Each row of this table is followed by its label. One hidden rule gives the labels. It looks at one to three of the table's principal directions, none of them among the few with the most spread.
Array([0.2, 0.0, -0.3, 0.3, -1.6, -0.9, 1.1, 0.2, 0.0, 0.3, 0.1, 0.7,
       0.1, 0.5, 0.4, -0.1, 0.3, 0.1, -0.9, -0.3, -0.2, 0.2, 1.8, 0.9,
       0.2, 0.3, -1.3, -0.2]) 2
Array([0.4, -1.2, 0.1, 0.4, 0.8, -0.3, 0.0, -0.2, -1.4, -1.1, 1.0, -1.5,
       -0.4, -1.7, -0.4, 0.0, 0.1, -0.2, -0.2, 0.0, 0.6, 0.0, -0.2, -0.6,
       0.3, 0.8, -1.6, 0.6]) 4
Array([1.2, -0.4, -1.3, -0.7, 0.4, -0.3, 1.5, -1.9, -2.2, 0.2, 0.0, 1.6,
       -1.4, -0.3, 1.7, -1.4, 2.1, 0.7, 2.7, -1.4, 0.3, 0.7, 0.1, 0.1,
       1.1, -1.5, 1.9, 1.5]) 0
Array([-0.1, 0.5, 0.2, 0.4, -0.6, 0.0, 0.5, -0.4, -1.4, 0.1, -0.5, -0.6,
       -0.6, -0.4, 1.3, -0.8, -0.2, 0.8, -0.5, 0.1, -1.4, -0.3, -0.9, 0.3,
       -0.3, 0.5, 0.4, 0.4]) 5
Array([1.8, -1.4, -0.8, 0.0, -1.6, 0.1, 0.9, -1.1, 0.4, 0.2, 1.1, 3.9,
       0.4, 2.2, -1.2, 0.1, 1.0, -0.5, 1.3, -0.8, 1.4, 1.3, 1.3, -0.1,
       2.5, 0.7, -0.7, 0.5]) 7
Array([-0.5, -1.9, -0.1, -0.8, 1.8, -0.8, -0.8, -0.2, -0.7, -0.8, 0.7, -0.7,
       -0.7, -1.2, -0.3, -0.2, 0.2, -0.3, 0.5, 0.3, 0.5, 0.4, -0.5, -0.5,
       0.2, -0.9, 0.7, 0.8]) 3
Array([-0.9, -0.7, 1.2, -0.5, -0.8, 0.9, 0.2, 1.0, 1.0, 0.4, 0.4, 0.7,
       -0.8, 1.1, 0.5, 0.6, 0.3, -0.8, -1.7, -0.1, -0.4, 0.0, 0.8, 0.5,
       0.2, -0.1, 0.3, -1.1]) 0
Array([1.0, -2.0, -0.4, 0.3, 0.1, -0.1, -0.9, -0.6, -0.2, -1.0, 1.2, -0.7,
       0.1, -1.2, -1.7, 0.1, 0.0, -1.0, 0.4, 0.5, 1.6, 1.3, 0.6, -1.1,
       0.4, 1.3, -1.0, 0.8]) 3
Array([1.0, -0.7, 0.0, 0.8, 0.3, 0.7, -1.0, -0.9, -0.7, -0.7, 0.6, -0.9,
       0.3, -0.6, -1.3, -0.3, -1.1, -0.1, 0.1, 0.4, -0.2, 0.6, -1.4, -0.7,
       0.0, 1.0, 0.1, 1.0]) 0
Array([-0.7, -1.8, 0.6, -0.1, 2.4, 0.0, -0.3, 0.0, -1.1, -1.7, 0.8, -2.3,
       -1.6, -2.0, -0.4, -0.9, -0.2, -0.3, -0.1, 0.3, 0.7, -0.3, -0.3, -0.7,
       0.2, -0.6, -0.4, 0.2]) 7
Array([-1.1, -0.3, 0.6, 0.1, -1.1, -0.6, 0.0, 0.3, 0.0, 0.5, -0.2, -1.1,
       -0.3, -0.8, -0.2, 0.6, -0.5, -0.7, -1.2, 1.1, -1.0, 0.8, 0.1, 0.2,
       -0.6, 1.2, -0.9, 0.1]) 2
Array([1.1, -1.4, -1.2, -1.2, 0.6, -0.6, -1.2, -0.3, 2.2, 0.2, 1.3, 3.0,
       1.5, 1.6, -2.2, 1.6, 1.0, -1.0, 1.6, -0.3, 2.5, 1.4, 1.7, -0.2,
       1.4, -0.5, 0.6, 0.1]) 1
Array([0.0, -0.2, 0.3, 0.1, 1.5, 0.1, -1.0, 0.1, -1.1, -0.4, 0.8, -3.7,
       -0.1, -3.1, 0.0, 1.2, -0.1, -0.6, -0.5, 0.2, -0.1, 0.3, -0.9, -0.4,
       -1.6, 0.1, -0.3, 0.7]) 4
Array([0.4, 2.0, -0.8, -0.9, 0.3, 0.7, 0.1, -0.6, -0.8, 1.0, -0.7, 1.1,
       -0.1, 0.2, 1.7, 0.2, 1.6, 0.9, 1.2, -0.9, -1.2, 0.0, -0.4, 1.0,
       -0.3, -1.4, 2.6, 0.4]) 0
Array([-0.8, 1.0, -0.6, -0.8, -0.6, -1.1, 0.0, 0.8, 1.4, 1.3, -0.7, 1.4,
       1.0, 0.5, 0.3, 0.9, 0.8, -0.1, 0.5, 0.2, 0.2, 0.1, 0.5, 0.3,
       0.2, -0.5, 0.0, -0.2]) 2
Array([-0.7, 1.5, 0.6, 0.6, -0.7, 0.2, 1.1, 0.0, 1.0, 1.0, -0.8, 0.0,
       0.1, 1.2, 0.6, 0.2, -1.1, 0.5, -0.3, 0.2, -0.4, -1.0, -0.6, 0.2,
       -0.2, 0.4, 0.5, -1.0]) 0
Array([0.8, 0.4, -0.3, -0.3, -0.4, 0.6, 0.8, -0.2, 0.3, 0.1, 0.9, 1.8,
       -0.1, 1.2, 0.2, 0.8, 1.2, 0.3, -0.4, -0.9, 0.3, 0.0, 1.9, 1.1,
       1.3, 0.2, 0.0, -0.9]) 5
Array([-2.4, 1.1, 1.0, -0.3, -1.0, -0.7, 1.0, 0.7, 0.8, 1.2, -1.5, 0.3,
       -0.4, 1.0, 0.4, 1.0, -0.3, 0.0, -0.4, 1.4, -0.9, -0.5, -0.6, 0.2,
       0.1, 1.6, -0.8, -1.0]) 7
Array([-2.2, 1.3, 1.2, -0.9, -0.8, -0.1, 0.0, 2.1, 4.2, 1.9, -0.8, 2.0,
       1.4, 3.3, -0.8, 2.5, -0.7, -1.0, -0.8, 0.6, 0.3, -0.8, 0.4, 0.6,
       -0.1, -0.4, -0.3, -2.3]) 0
Array([0.0, 1.3, 1.0, 1.6, 0.3, 1.8, -0.1, -1.1, -2.1, -1.3, -0.3, -4.3,
       -1.6, -2.5, -0.6, -0.4, -1.4, 0.4, -1.7, 1.2, -2.0, 0.1, -0.4, 0.4,
       -1.3, 2.8, -0.8, -0.3]) 7
Array([0.5, -1.8, -0.8, -1.0, 0.6, -0.8, -1.1, 0.2, 0.9, 0.0, 1.2, 2.0,
       0.7, 0.5, 0.0, 0.0, 0.8, -0.2, 0.3, -0.6, 1.3, 0.4, 0.5, -0.3,
       1.0, -1.5, 1.3, 0.5]) 6
Array([0.1, 0.7, 0.7, 0.4, 1.1, 0.5, 0.6, 1.1, 1.0, -0.3, 0.4, -1.3,
       0.6, 0.4, -0.1, 1.0, -0.6, -0.2, -0.3, -0.9, 1.3, -1.7, 0.0, -0.3,
       -0.9, -0.9, -1.3, -1.4]) 0
Array([-0.8, 1.0, 1.0, 0.2, -0.4, 0.6, 1.7, 0.8, 0.4, 1.1, -0.3, -1.4,
       -0.8, 0.0, 1.4, 0.5, -0.1, -0.8, -0.4, -0.9, -0.3, -0.5, 0.1, 0.4,
       -1.4, -1.6, 0.1, -0.8]) 3
Array([-0.3, 0.9, 0.5, 0.0, 0.6, 0.6, 0.4, 0.2, -0.8, -0.2, -0.2, -1.3,
       -0.9, -0.3, 1.9, -0.3, 0.2, 0.9, -1.2, -0.6, -0.9, -1.2, 0.0, 0.7,
       -1.0, -0.5, 1.1, -0.8]) 7
Array([0.6, -2.6, -0.7, 0.5, 0.1, -1.4, 0.3, -1.1, -2.4, -1.6, 0.1, -0.3,
       -1.1, -1.7, -0.8, -2.6, -0.1, -0.2, 1.4, 0.5, 0.7, 1.1, -0.2, -1.3,
       0.9, 0.4, -1.6, 2.0]) 0
Array([-1.5, 0.8, 0.1, -0.5, -0.3, -0.3, 0.2, 0.7, 0.2, 1.1, -1.3, 0.6,
       -0.1, -0.2, 1.2, -0.5, 0.3, 0.3, 0.4, 0.4, -0.7, -0.5, -1.3, -0.3,
       0.2, -0.6, 0.6, 0.2]) 0
Array([-1.1, 2.0, 0.1, -0.3, 0.8, -0.1, -0.5, 1.2, 1.3, -0.2, -1.8, -1.0,
       0.5, 0.0, -1.2, 0.6, -0.1, -0.4, 0.9, 0.9, 0.6, -0.5, 1.1, 0.0,
       -1.4, -0.1, -1.6, -1.3]) 1
Array([0.0, 0.5, -0.2, 0.1, -0.5, -0.4, 1.3, -0.9, -1.9, 0.2, -0.9, 0.5,
       -0.9, 0.2, 1.6, -1.0, 0.6, 1.0, 0.8, -0.3, -1.1, -0.4, -0.8, 0.3,
       0.2, 0.2, 0.4, 0.7]) 3
Array([-0.1, 0.8, 1.8, 1.3, 0.5, 2.4, 0.0, 1.4, 1.2, 0.2, 0.7, -2.9,
       0.3, -0.7, -0.6, 0.8, -1.8, -1.4, -1.2, -0.7, 0.0, -0.9, -1.6, -0.7,
       -1.6, -1.1, -1.0, -0.8]) 3
Array([-0.6, 0.6, 1.1, 0.9, 0.5, 1.2, -0.9, 0.3, 0.6, -0.9, -0.3, -2.9,
       -0.3, -1.0, -1.8, 0.6, -1.5, -0.6, -1.1, 1.4, 0.1, -0.1, 0.0, -0.5,
       -1.0, 2.1, -1.4, -1.2]) 0
Array([-1.0, -0.8, 0.6, 0.6, -0.4, -1.1, 1.2, -0.2, -1.7, -0.7, -1.1, -1.3,
       -1.6, -0.6, -0.1, -1.8, -0.8, -0.3, 0.2, 0.7, -1.0, 0.3, -0.2, -0.1,
       -0.6, 0.1, -1.8, 0.7]) 3
Array([-0.3, -2.7, -0.1, 0.0, -1.4, -1.6, -0.8, -1.0, -1.3, -0.6, 0.4, 0.5,
       -0.3, -0.4, -1.5, -0.2, -0.4, -0.6, -0.6, 1.8, -0.9, 2.3, -0.1, -0.3,
       0.9, 2.9, -1.2, 1.7]) 3
Array([-0.4, 1.4, 0.2, 0.1, 0.4, 0.6, -0.6, 0.1, 0.1, -0.2, -0.7, -0.7,
       0.1, 0.0, 0.2, 0.4, -0.3, 0.8, -0.6, 0.7, -0.5, -0.8, -0.2, 0.2,
       -0.4, 1.2, 0.4, -1.0]) 7
Array([-0.5, -0.3, 0.3, -0.1, -0.6, 0.1, -1.1, -0.8, -0.7, -0.2, -0.3, 0.4,
       -0.2, 0.4, -0.2, 0.2, -0.6, 0.7, -1.2, 1.4, -1.8, 0.5, -1.1, 0.3,
       0.5, 2.5, 1.0, 0.3]) 0
Array([0.1, 0.5, -0.8, -1.2, 0.8, -0.3, 0.0, 1.0, 1.8, 1.1, 0.7, 1.8,
       1.1, 0.7, 0.9, 1.1, 1.5, 0.0, 0.7, -1.4, 1.5, -0.6, 1.0, 0.3,
       0.5, -2.5, 1.2, -0.7]) 0
Array([2.0, -1.3, -1.0, -0.1, -0.2, -0.7, 1.5, -0.2, -0.4, 0.3, 1.4, 1.5,
       0.2, 0.8, 1.8, -1.1, 1.0, 0.1, 0.8, -2.9, 1.2, -0.2, 1.0, 0.4,
       0.1, -3.6, 1.1, 0.9]) 7
Array([0.2, -1.9, 1.0, 1.1, 0.1, -0.3, 1.3, 0.3, -1.5, -0.9, 0.8, -2.3,
       -1.1, -1.1, 0.7, -1.5, -1.2, -0.7, -0.8, -0.9, 0.1, -0.5, -0.9, -0.6,
       -0.9, -1.4, -1.5, 0.7]) 4
Array([-0.4, -0.3, 0.1, -0.5, 0.7, 0.2, -0.2, -0.8, -2.0, -0.3, -0.4, -0.9,
       -1.4, -1.2, 1.1, -0.5, 0.8, 0.3, 0.3, 0.2, -1.1, 0.3, -1.0, 0.0,
       -0.3, 0.2, 1.3, 0.8]) 1
Array([0.6, -1.3, -1.0, -0.2, 1.0, -1.1, -0.7, -0.2, 0.5, -0.4, 0.5, 0.6,
       1.0, -0.2, -1.6, -0.4, -0.2, -0.6, 1.9, -0.1, 1.6, 0.7, -0.3, -1.0,
       0.4, -1.3, -0.4, 1.2]) 0
Array([0.9, 0.5, 0.5, 0.6, -0.2, 1.1, 1.5, 0.3, -0.3, 0.3, 0.2, -0.5,
       -0.4, 0.4, 1.4, -0.4, 0.1, -0.2, 0.2, -1.8, 0.3, -1.0, -0.3, -0.1,
       -0.8, -1.7, 0.1, -0.3]) 7
Array([-0.5, -0.5, 0.1, 0.4, 0.4, -0.7, 0.8, -1.0, -2.2, -0.9, -0.3, -1.4,
       -1.6, -1.1, 1.0, -1.4, -0.4, 1.1, -0.5, 0.6, -1.1, -0.3, -0.4, 0.3,
       0.1, 1.0, 0.2, 0.4]) 7
Array([-0.2, -3.3, -0.5, -1.2, 0.3, -2.1, 1.0, -0.5, -0.8, -0.3, 1.0, 2.5,
       -1.2, 0.8, 1.0, -1.4, 1.0, -0.1, 0.8, -0.7, 0.9, 0.6, 0.5, 0.0,
       1.8, -1.9, 0.9, 1.1]) 7
Array([0.1, 0.8, -0.4, -0.6, 0.6, 0.7, -1.1, 0.8, 0.9, 0.0, -0.2, 1.2,
       0.8, 0.2, -0.6, 0.5, 0.9, 0.0, 0.5, -0.1, 0.5, -0.3, 0.3, -0.1,
       0.4, -0.4, -0.1, -0.4]) 3
Array([0.3, 0.7, 0.3, 1.5, -0.4, 0.3, 0.2, 0.1, 0.6, -0.2, -0.1, -1.9,
       0.7, -0.5, -0.7, -0.4, -1.9, 0.1, -0.6, 0.3, 0.2, -0.6, -0.6, -0.5,
       -0.8, 0.6, -1.1, -0.3]) 0
Array([1.1, -0.9, -0.7, 0.6, 0.4, 0.1, -1.7, -0.1, 0.8, -0.6, 0.5, -0.7,
       1.4, -1.1, -2.2, -0.3, -0.9, -0.8, 1.1, 0.4, 1.7, 0.8, -0.5, -1.7,
       -0.2, 0.2, -0.7, 0.9]) 3
Array([-1.4, 0.4, 0.9, 0.2, -1.0, -0.7, 0.1, 0.8, 0.7, 0.7, -0.7, -1.1,
       0.4, -0.2, -0.9, 1.7, -0.7, -1.0, -0.7, 1.5, -0.4, 0.3, -0.2, -0.2,
       -0.7, 2.1, -2.2, -0.5]) 1
Array([1.5, 1.0, -1.1, 0.6, 0.9, 0.0, 0.4, -0.1, 0.6, -0.2, 0.1, 0.0,
       0.9, 0.3, 0.5, -1.2, -0.4, 1.0, 1.1, -1.5, 1.3, -1.2, 0.3, -0.1,
       -0.4, -2.4, 0.9, -0.2]) 2
Array([0.2, 1.6, -0.4, -0.2, -0.8, 0.1, 0.3, 0.2, -0.3, 0.5, -0.7, 0.6,
       0.3, 0.4, 1.5, 0.3, 1.0, 1.0, -0.6, -0.4, -0.8, -0.6, 0.9, 1.0,
       -0.4, 0.3, 0.3, -0.6]) 7
Array([0.0, 1.9, 0.9, 1.4, -0.7, 0.3, 1.0, 1.0, 0.3, 0.0, -0.4, -2.8,
       0.3, -0.3, 0.4, 0.3, -1.5, 0.1, -2.0, -0.3, -0.8, -1.2, 0.7, 0.8,
       -2.1, 0.0, -1.9, -1.3]) 1
Array([0.8, -1.6, -0.8, 0.4, -0.6, -1.4, 0.4, -0.7, -1.2, -0.9, 0.6, 0.1,
       -0.4, -0.6, -0.4, -1.1, 0.1, 0.2, -0.2, 0.1, 0.2, 0.9, 1.5, 0.3,
       0.6, 0.6, -1.3, 0.8]) 6
Array([-0.1, 2.3, 1.3, 1.6, -0.4, 1.7, 0.8, 1.1, -0.2, -0.2, -0.8, -3.6,
       -0.3, -1.2, 0.0, -0.2, -1.2, -0.6, -1.3, -0.4, -1.1, -0.8, 0.1, 0.4,
       -2.6, -0.5, -2.0, -0.9]) 1
Array([-0.2, -0.3, -0.6, -1.1, 0.1, -0.6, 0.1, 0.2, 0.6, -0.2, -0.5, 2.6,
       -0.2, 1.5, -0.6, -0.2, 1.3, -0.1, 1.1, 0.0, 0.6, 0.5, 1.9, 0.6,
       1.0, -0.7, -0.3, -0.4]) 3
Array([1.1, -0.8, 0.1, 0.6, -0.4, -0.6, 2.1, 0.4, -1.1, -0.6, 0.7, 0.0,
       -0.6, 0.8, 1.8, -1.4, 0.2, 0.3, -0.7, -2.2, 0.2, -1.1, 1.2, 0.8,
       -0.5, -2.4, -0.9, -0.1]) 0
Array([-0.5, -0.4, 0.8, 0.8, -0.6, -0.2, 1.7, -1.1, -3.4, -0.6, -0.6, -2.1,
       -2.4, -1.6, 1.2, -1.4, -0.1, 0.2, -0.4, 0.3, -2.0, 0.4, -0.7, 0.3,
       -0.5, 1.1, -1.0, 1.0]) 3
Array([-0.6, -1.2, 0.0, -0.5, -0.9, -1.1, 0.7, -0.7, -1.8, 0.3, -0.1, 0.2,
       -1.5, -0.6, 1.7, -0.7, 0.8, 0.3, -0.7, 0.3, -1.4, 0.8, 0.1, 0.6,
       0.4, 0.6, 0.9, 0.9]) 0
Array([1.2, -1.1, -0.4, 0.0, 0.8, 0.7, 0.0, -1.6, -1.8, -1.4, 1.1, -0.1,
       -1.3, -0.7, -0.4, -0.7, 0.7, 0.3, 0.1, -0.3, 0.0, 0.8, 0.9, 0.3,
       1.0, 0.7, 0.6, 0.5]) 5
Array([0.6, 0.7, 0.8, 0.9, 0.4, 1.5, 1.2, -0.5, -2.1, -0.9, 0.3, -2.6,
       -1.8, -1.0, 1.8, -0.9, -0.2, 0.8, -1.5, -1.0, -1.3, -1.0, 0.1, 0.8,
       -1.2, -0.2, 0.5, -0.6]) 7
Array([-1.0, 0.7, 1.0, 0.3, -0.2, 1.2, -0.5, 0.2, -0.6, -0.2, -1.2, -1.4,
       -1.1, -0.7, 0.7, -0.6, -0.3, 0.3, -0.9, 1.0, -1.1, -0.5, -1.0, -0.4,
       -0.7, 1.4, 0.6, -0.5]) 3
Array([1.4, -0.3, -0.3, 1.3, -2.7, -0.8, 3.2, -1.1, -1.3, 0.4, -0.6, 1.7,
       -0.6, 2.1, 1.5, -2.1, -0.3, 0.6, 0.7, -1.5, -0.4, -0.2, 0.6, 0.5,
       0.2, -0.5, -0.8, 0.7]) 7
Which label does each new row get?
Array([0.0, 1.4, -0.4, -0.8, 0.4, 0.1, -1.0, 0.5, 1.7, 0.5, -0.1, 1.1,
       1.4, 1.2, -0.4, 1.9, 0.5, 0.3, 0.0, 0.1, 0.5, -0.4, 0.8, 0.6,
       -0.1, 0.4, 0.8, -1.1]) ~ 3
Array([0.4, 1.1, -0.1, 0.0, 1.1, 1.0, 0.1, 0.8, 0.4, 0.1, 0.3, -1.1,
       -0.1, -1.1, 1.3, -0.2, 0.7, 0.3, -0.1, -1.3, 0.9, -1.2, 0.5, 0.0,
       -0.6, -2.0, 0.8, -0.8]) ~ 3
Array([-1.1, -0.4, 0.8, -0.3, 0.7, -0.2, 1.1, 1.6, 0.9, 0.4, 0.3, -0.5,
       -0.6, 0.0, 1.7, -0.3, 0.2, -0.4, -0.6, -1.2, 0.8, -1.4, 0.0, -0.1,
       -0.3, -2.7, 0.1, -0.9]) ~ 3
Array([-0.6, 0.3, -0.7, -2.0, 0.6, -0.1, -1.1, -0.5, 0.2, 1.1, -0.4, 2.5,
       0.1, 0.7, 0.5, 1.2, 1.9, 0.2, 1.4, 0.3, -0.6, 0.9, -0.5, 0.5,
       0.8, -0.3, 2.8, 0.5]) ~ 0
Array([1.8, -0.9, 0.2, 1.1, -1.0, 0.8, 2.2, -0.6, -1.0, -0.3, 1.3, 0.3,
       -0.6, 0.5, 0.3, -0.5, 0.3, -0.5, 0.3, -1.8, 1.1, -0.1, 0.7, -0.3,
       0.7, -0.3, -1.5, 0.2]) ~ 2
Array([-0.2, 0.0, 1.7, 0.6, 0.0, 1.7, 1.2, 0.4, -0.4, -0.1, 1.1, -1.8,
       -1.3, -0.2, 1.0, 0.4, -0.5, -0.5, -2.0, -1.0, -0.9, -0.7, -0.1, 0.6,
       -0.6, -0.5, 0.1, -0.9]) ~ 5
Array([0.3, -0.8, 0.8, 0.8, 0.4, 0.7, 0.1, 0.1, -0.4, -1.0, 0.5, -1.1,
       -0.4, -0.1, -0.1, -0.6, -1.0, 0.0, -0.7, -0.2, 0.4, -0.9, -0.8, -0.7,
       -0.1, 0.2, -0.6, -0.2]) ~ 5
Array([1.2, -1.2, -1.2, -0.1, -1.8, -1.5, 2.9, -1.2, -0.2, 0.7, 0.2, 4.6,
       -0.3, 2.9, 1.0, -1.5, 1.1, 0.6, 1.9, -1.6, 1.1, 0.2, 1.3, 0.3,
       2.6, -1.1, 0.0, 0.6]) ~ 2
Array([-0.8, -0.6, 0.6, 0.8, 0.1, -0.4, 0.1, -0.6, -1.3, -1.3, -0.6, -2.1,
       -1.3, -1.2, -1.7, -0.8, -1.2, -0.4, -0.3, 1.7, -0.9, 0.9, 0.2, -0.1,
       -0.3, 2.0, -2.1, 0.3]) ~ 3
Array([0.8, -1.7, -1.3, -0.1, -1.2, -1.7, 1.0, -1.9, -1.7, -0.3, -0.3, 3.4,
       -0.4, 1.2, -0.6, -1.7, 0.8, 0.5, 2.2, 0.3, 0.0, 1.4, 0.1, -0.2,
       2.4, 1.0, -0.6, 1.9]) ~ 0
Array([2.0, -1.6, -1.0, 0.3, -0.2, 0.1, -0.4, -1.2, -0.1, -0.4, 1.2, 1.1,
       0.6, 0.0, -1.1, -0.9, 0.0, -0.4, 1.1, -0.7, 1.1, 1.3, 0.3, -0.6,
       0.8, -0.5, 0.5, 1.4]) ~ 2
Array([-1.2, 0.5, 1.9, 0.5, 0.8, 0.9, 1.3, 0.8, -0.9, 0.0, 0.0, -3.4,
       -1.5, -1.0, 1.7, 0.5, -0.7, -0.4, -1.4, -0.6, -0.9, -1.5, -1.3, 0.1,
       -1.8, -0.8, -0.3, -0.9]) ~ 3
Array([0.5, 1.7, 0.2, 0.9, -0.2, 0.4, 1.5, 1.2, 0.4, 0.2, -0.7, -1.2,
       0.2, 0.2, 1.4, -1.0, -0.4, 0.2, -0.3, -1.7, 0.3, -1.7, 0.8, 0.4,
       -1.8, -2.5, -0.9, -0.9]) ~ 2
Array([1.7, -0.5, -0.7, 0.4, 0.3, 0.7, 0.6, -1.6, -2.1, -0.5, 1.0, -0.4,
       -0.8, -1.2, 0.1, -0.6, 0.7, 0.1, 1.1, -1.0, -0.1, 0.9, -0.1, 0.0,
       0.5, -0.3, 0.5, 1.4]) ~ 4
Array([2.8, -0.2, -0.8, 1.6, 0.3, 0.9, 0.5, -0.4, 0.0, -0.9, 1.0, -0.9,
       0.8, -0.4, -0.9, -1.6, -0.9, -0.3, 1.2, -2.0, 1.7, -0.2, 0.4, -0.7,
       -0.7, -2.3, -0.9, 0.7]) ~ 7
Array([-0.3, -0.7, 0.5, -0.9, 0.3, 1.3, -0.8, 0.1, 0.2, 0.1, 0.8, 0.6,
       -0.8, -0.1, 0.1, 0.8, 1.0, -0.5, -0.8, 0.0, -0.3, 0.6, 0.1, 0.2,
       0.8, 0.2, 1.4, -0.3]) ~ 2
Array([-0.9, 0.0, -0.3, -1.5, -0.4, -0.2, -1.8, 0.1, 0.4, 0.6, -0.5, 2.5,
       0.7, 1.0, 0.0, 1.0, 1.1, 0.4, -0.3, 1.2, -1.2, 0.7, -0.5, 0.4,
       0.9, 1.4, 1.5, 0.2]) ~ 0
Array([-0.3, -0.3, 0.2, -0.2, -1.6, -0.1, 0.7, -0.3, 0.2, 0.8, -0.7, 2.0,
       -0.3, 1.7, 0.3, -0.5, 0.1, -0.2, 0.2, 0.1, -0.7, 0.6, 0.0, 0.3,
       0.6, 0.1, 0.4, 0.2]) ~ 7
Array([-1.4, 1.7, 1.6, 0.3, 1.2, 1.9, -0.4, 1.2, 0.5, 0.6, -0.8, -2.7,
       -0.4, -0.9, 1.1, 0.1, -1.2, -0.2, -0.8, -0.2, -1.2, -1.5, -2.6, -0.3,
       -2.1, -1.8, 1.4, -0.7]) ~ 4
Array([1.0, -1.3, 0.0, 0.4, 0.1, -0.1, -0.4, 0.1, 0.6, -0.1, 1.8, -1.2,
       0.8, -0.7, -0.9, 1.0, -0.6, -1.1, -0.7, -0.7, 1.0, 0.7, 0.3, -0.2,
       -0.6, -0.6, -0.5, 0.4]) ~ 5
Array([0.1, -0.4, -0.6, -1.4, 0.8, 0.3, -1.3, 0.3, 2.1, 0.5, 0.4, 2.9,
       1.1, 1.7, -0.7, 1.2, 1.0, -0.3, 1.2, -0.3, 1.5, 0.2, 0.2, -0.3,
       1.1, -0.9, 1.8, -0.4]) ~ 5
Array([1.5, 1.2, 0.2, 2.0, -2.1, 0.2, 3.2, -0.4, -0.9, 0.1, -0.8, 0.2,
       -0.3, 1.9, 1.4, -2.0, -1.1, 0.8, 0.2, -1.8, -0.3, -1.4, 0.5, 0.5,
       -0.7, -0.9, -1.6, -0.3]) ~ 1
Array([-0.7, 0.3, 0.4, 0.0, -0.6, -0.2, 0.2, 0.5, 0.9, 0.3, -0.3, 1.0,
       0.3, 1.3, -0.1, 0.3, -0.5, 0.2, -0.6, 0.4, -0.2, -0.4, 0.0, 0.3,
       0.5, 0.5, -0.3, -0.7]) ~ 4
Array([1.1, 0.3, 0.7, 0.9, -1.5, 0.7, 2.8, -0.7, -2.5, -0.5, 0.2, -0.9,
       -2.2, 0.6, 2.7, -1.1, 0.5, 0.8, -1.7, -1.7, -1.5, -0.7, 1.7, 1.7,
       -0.9, -0.1, -0.2, -0.6]) ~ 7
Array([-0.5, -0.3, 0.5, -0.4, 0.3, 0.2, -0.3, 0.5, 0.3, -0.2, 0.3, 0.7,
       -0.1, 0.7, 0.4, 0.4, 0.2, 0.3, -0.9, 0.1, 0.0, -0.7, -0.1, 0.1,
       0.7, 0.3, 0.3, -0.7]) ~ 4
Array([-0.8, 1.5, -0.5, -0.5, 1.2, -0.8, -0.5, 2.1, 2.3, 0.7, -0.5, -0.4,
       1.6, -0.4, 0.1, 0.4, 0.1, -0.2, 0.5, -0.6, 1.2, -1.2, 0.6, 0.0,
       -1.1, -3.1, -0.4, -0.8]) ~ 7
Array([-0.3, 0.8, -0.4, -0.6, -0.4, -0.3, -0.7, 0.6, 1.2, 0.1, -0.5, 1.7,
       0.9, 1.2, -0.6, 0.6, 0.6, 0.3, -0.3, 0.5, -0.1, 0.0, 1.5, 0.7,
       0.5, 0.6, -0.5, -0.9]) ~ 3
Array([2.0, -2.2, -0.5, 0.8, 1.2, 0.0, -0.6, 0.1, -0.5, -1.6, 1.9, -1.3,
       0.6, -1.4, -1.0, -1.2, -0.6, -0.6, 0.3, -1.3, 1.9, 0.0, 0.0, -1.2,
       -0.2, -1.8, -1.1, 1.1]) ~ 1
Array([-1.3, 1.1, 0.1, -0.7, -1.2, -0.5, 0.5, 0.5, 2.0, 1.6, -1.2, 2.8,
       0.6, 2.7, 0.1, 0.7, 0.1, -0.1, 0.6, 0.4, -0.4, 0.0, 0.1, 0.6,
       0.6, -0.2, 0.6, -0.7]) ~ 4
